D: rows in 3 groups, each row roughly a mix of its group's directions:
D (100 x 10):
.06; .14; -.10; -.11; .25; -.14; .27; .14; .26; .13
.03; -.09; -.09; -.21; .12; .16; .36; .05; .18; .21
.00; .08; -.27; -.08; .04; -.29; -.12; .00; -.24; -.25
.31; -.11; -.09; -.14; .26; .05; .04; -.03; -.02; -.32
-.04; -.06; -.14; .09; .06; -.48; -.13; .07; -.15; .01
-.09; -.04; .00; -.04; -.32; .19; -.01; -.04; .00; .40
.16; -.23; -.02; -.21; -.08; -.09; -.10; -.31; .13; .22
-.06; -.26; -.06; -.37; -.01; .01; -.17; -.17; .12; .15
-.11; -.26; .11; .04; -.23; .00; -.31; .02; .05; .26
-.01; .00; .13; .22; -.22; -.11; -.41; .04; -.03; -.07
.02; -.01; .11; .22; .25; .28; .25; .08; -.01; -.19
.20; .10; .11; .09; .24; .16; .20; .00; .10; -.32
-.02; -.11; -.01; .05; -.07; -.38; -.14; .26; .20; .14
-.01; -.19; .06; -.07; .03; .13; .23; .09; .21; .38
-.36; -.07; .04; .00; -.25; .09; .04; .10; -.04; .30
.21; .11; .05; .33; -.07; .05; .30; .10; -.18; -.04
-.09; -.08; .00; -.42; .00; -.07; .09; -.05; -.10; -.30
.06; -.16; -.12; -.17; .04; .16; .35; .12; .10; .25
-.03; -.22; -.05; .25; .06; .12; .29; .24; .17; -.04
.03; .07; .13; .00; .21; .09; .32; .05; .31; .19
-.04; .22; .10; -.22; .14; -.10; -.07; .02; -.17; -.37
.31; .14; -.04; -.03; .29; -.14; -.03; -.02; .02; -.29
.11; -.17; -.10; -.34; -.10; .27; -.10; -.13; .07; .17
-.03; .14; .11; .23; -.03; -.19; -.26; -.10; -.18; -.28
-.02; -.09; .01; -.04; -.04; -.45; -.16; .20; .15; .09
.03; -.13; -.02; -.12; .07; .20; .35; .08; .07; .31
.02; .10; .23; .02; -.14; .39; -.11; -.09; .21; -.10
.00; .18; .12; -.04; .09; .33; -.04; -.23; -.30; -.01
.04; -.18; .00; -.09; .04; .19; .32; .10; .17; .30
.21; .30; .02; .24; .01; .03; .22; .20; .03; -.16
.30; .13; -.05; -.04; .18; .31; .01; -.02; -.06; -.25
-.05; -.18; -.05; .01; -.09; -.31; -.08; .26; .27; .15
-.04; .20; .10; .19; -.03; -.17; -.30; -.08; -.21; -.22
.18; .22; -.16; -.20; .22; -.16; -.09; .26; -.02; -.11
.21; .05; -.02; -.15; .37; -.04; -.13; -.14; -.04; -.26
-.02; -.03; .05; -.22; -.13; -.37; -.27; .03; -.12; .14
-.05; -.02; .11; .20; -.19; -.06; -.35; -.08; -.24; -.16
-.13; -.11; -.18; -.07; -.15; -.38; -.09; -.18; .07; .17
.03; .12; .17; -.07; -.08; .47; .06; -.05; .17; .02
.17; .07; .02; .15; .08; .42; .21; .02; .06; -.15
.01; .06; .07; .35; -.02; -.15; .28; .19; -.14; -.12
-.04; -.03; .02; -.19; -.11; -.36; -.18; -.10; -.28; .06
-.17; .00; .10; .10; .04; -.36; -.32; -.04; -.06; .15
-.19; .02; .17; .21; -.23; -.08; .05; -.15; -.03; .34
-.03; -.04; .03; .19; .16; .41; .26; .02; .07; -.08
-.19; -.26; .14; .05; -.07; .00; -.10; -.39; .05; .10
-.03; .09; .03; .07; .15; .44; .19; .00; .06; -.19
-.01; -.12; -.06; -.09; -.11; -.46; -.13; -.13; -.06; .13
-.08; .10; .00; .00; .15; .04; .18; .20; -.04; -.44
-.08; .03; -.05; .09; -.04; -.35; -.34; -.04; -.19; -.12
-.12; .03; -.07; .21; .13; .28; .29; .07; -.07; -.23
.13; .16; -.05; .03; .28; .02; -.12; .05; .02; -.40
.08; .13; .02; .33; -.03; .04; .25; .23; -.19; -.14
.05; .10; .00; -.06; .22; .16; .46; -.04; -.08; .04
.07; .21; .14; .34; .08; -.15; .20; .04; -.24; -.03
-.44; .01; .04; .04; -.22; .06; -.03; .15; .04; .20
.00; .01; .09; -.32; .06; .09; .09; .18; -.08; -.37
-.01; -.09; .00; -.22; .00; -.11; -.32; -.30; .16; .17
.00; -.02; -.12; -.21; .03; -.23; .16; -.06; .09; -.39
-.14; .19; .07; .37; -.04; -.16; .12; .23; -.01; -.15
-.05; .07; .20; .25; -.07; -.16; -.34; -.11; -.05; -.21
.00; -.14; -.09; -.40; .08; -.03; -.23; -.13; .20; .04
.22; .11; .05; .00; .32; -.13; -.03; -.14; .06; -.32
-.14; -.40; .03; -.02; -.17; .11; .01; -.23; -.10; .16
.10; -.15; -.08; -.16; .02; .28; .31; .03; .26; .01
.06; .18; .05; .33; .01; -.04; .26; .23; -.08; -.19
.09; .13; .05; .34; .01; -.19; .25; .19; -.05; -.17
.17; .09; .00; -.08; -.21; -.32; -.28; .10; -.14; .12
-.11; -.06; .02; .14; .04; -.41; -.19; .07; -.14; .22
-.13; -.06; .07; -.31; .20; -.02; .15; -.12; .06; -.32
-.04; -.02; .00; .31; .11; .25; .19; .28; .13; -.07
-.15; .08; .23; .16; -.06; -.13; -.40; -.12; -.06; .03
-.01; .12; .21; -.06; .02; .42; .10; -.15; .18; -.06
-.02; -.23; -.09; -.25; -.24; .09; -.09; -.07; .09; .31
.07; -.10; -.08; .01; -.11; -.36; -.09; .18; .31; .10
.07; .03; .04; -.13; -.13; .42; .00; -.05; .25; -.17
.08; .06; .07; .19; .09; .44; .17; .11; -.08; -.09
-.06; .20; .04; .35; -.10; .14; .18; .23; -.13; -.09
.02; -.19; -.04; -.30; -.02; -.12; -.19; -.22; .25; .12
-.05; .07; .05; -.13; .09; -.17; .02; .30; -.09; -.38
.04; .18; .01; .33; -.04; .07; .21; .26; -.15; -.16
-.01; .23; .02; .12; -.01; -.12; -.23; -.10; -.23; -.33
-.04; .07; .12; .38; -.01; -.06; .29; .11; -.16; -.12
.06; -.13; -.13; -.18; .01; .13; .28; .17; .14; .31
.08; .22; .10; -.04; .00; .42; .19; -.07; .00; -.15
-.08; -.16; -.11; .09; .09; .23; .38; -.07; .06; -.21
.02; .14; .09; .36; .10; -.06; .19; .13; -.18; -.23
-.19; -.14; -.05; -.14; .06; .13; .27; .17; -.02; -.33
-.06; .02; -.08; .11; .14; -.45; -.10; -.02; -.22; -.07
-.03; -.05; -.09; .09; -.05; .12; -.01; -.37; .15; .33
.11; .01; .12; .07; .17; .36; .24; .03; -.07; -.24
-.14; -.16; -.08; -.34; -.05; .04; -.26; -.12; .19; .15
.04; .11; .10; .24; .11; .26; .02; -.17; -.34; .07
.03; .06; .03; .15; .11; .47; .20; -.04; .03; -.08
-.09; -.12; .12; -.06; -.07; -.22; -.26; .16; .03; .34
.24; .38; -.06; .05; .16; -.02; .02; .23; -.04; -.15
-.23; -.09; .11; .00; -.23; -.06; -.02; -.15; .01; .40
.00; .18; -.08; -.29; .00; -.12; .01; -.05; -.05; -.41
-.11; -.05; -.12; .02; .12; -.45; -.12; -.05; -.21; -.02
.03; .12; .04; .21; .16; .41; .18; .04; .03; -.14

which group is each row in? (one row of each group first):
-.06; -.15; -.03; -.34; .03; .03; -.25; -.25; .09; .18	F
.05; .07; .22; .03; -.07; .47; .15; -.07; .05; -.02	X
-.18; -.17; -.07; .09; -.02; .28; .10; -.21; .08; .30	R

-.15; -.10; -.06; -.23; -.13; -.39; -.18; -.04; .00; .13	R
-.08; -.08; .15; .22; -.29; .01; .20; -.14; .04; .28	F
-.02; .13; -.06; .08; -.04; -.21; -.31; -.08; -.16; -.33	X
.19; -.07; -.03; .01; -.10; .34; .33; .16; .07; .07	X
-.01; -.17; -.02; .08; -.11; -.28; -.15; .00; .15; .37	R
-.26; -.20; .00; .10; -.18; -.12; -.30; -.17; .16; .04	F
-.07; .15; .07; .35; .00; -.05; .22; .23; -.17; -.14	F
-.09; -.02; -.02; .15; .24; -.14; .20; .19; .15; -.32	R
-.01; -.19; .01; -.10; -.01; .12; .18; .13; .13; .43	X
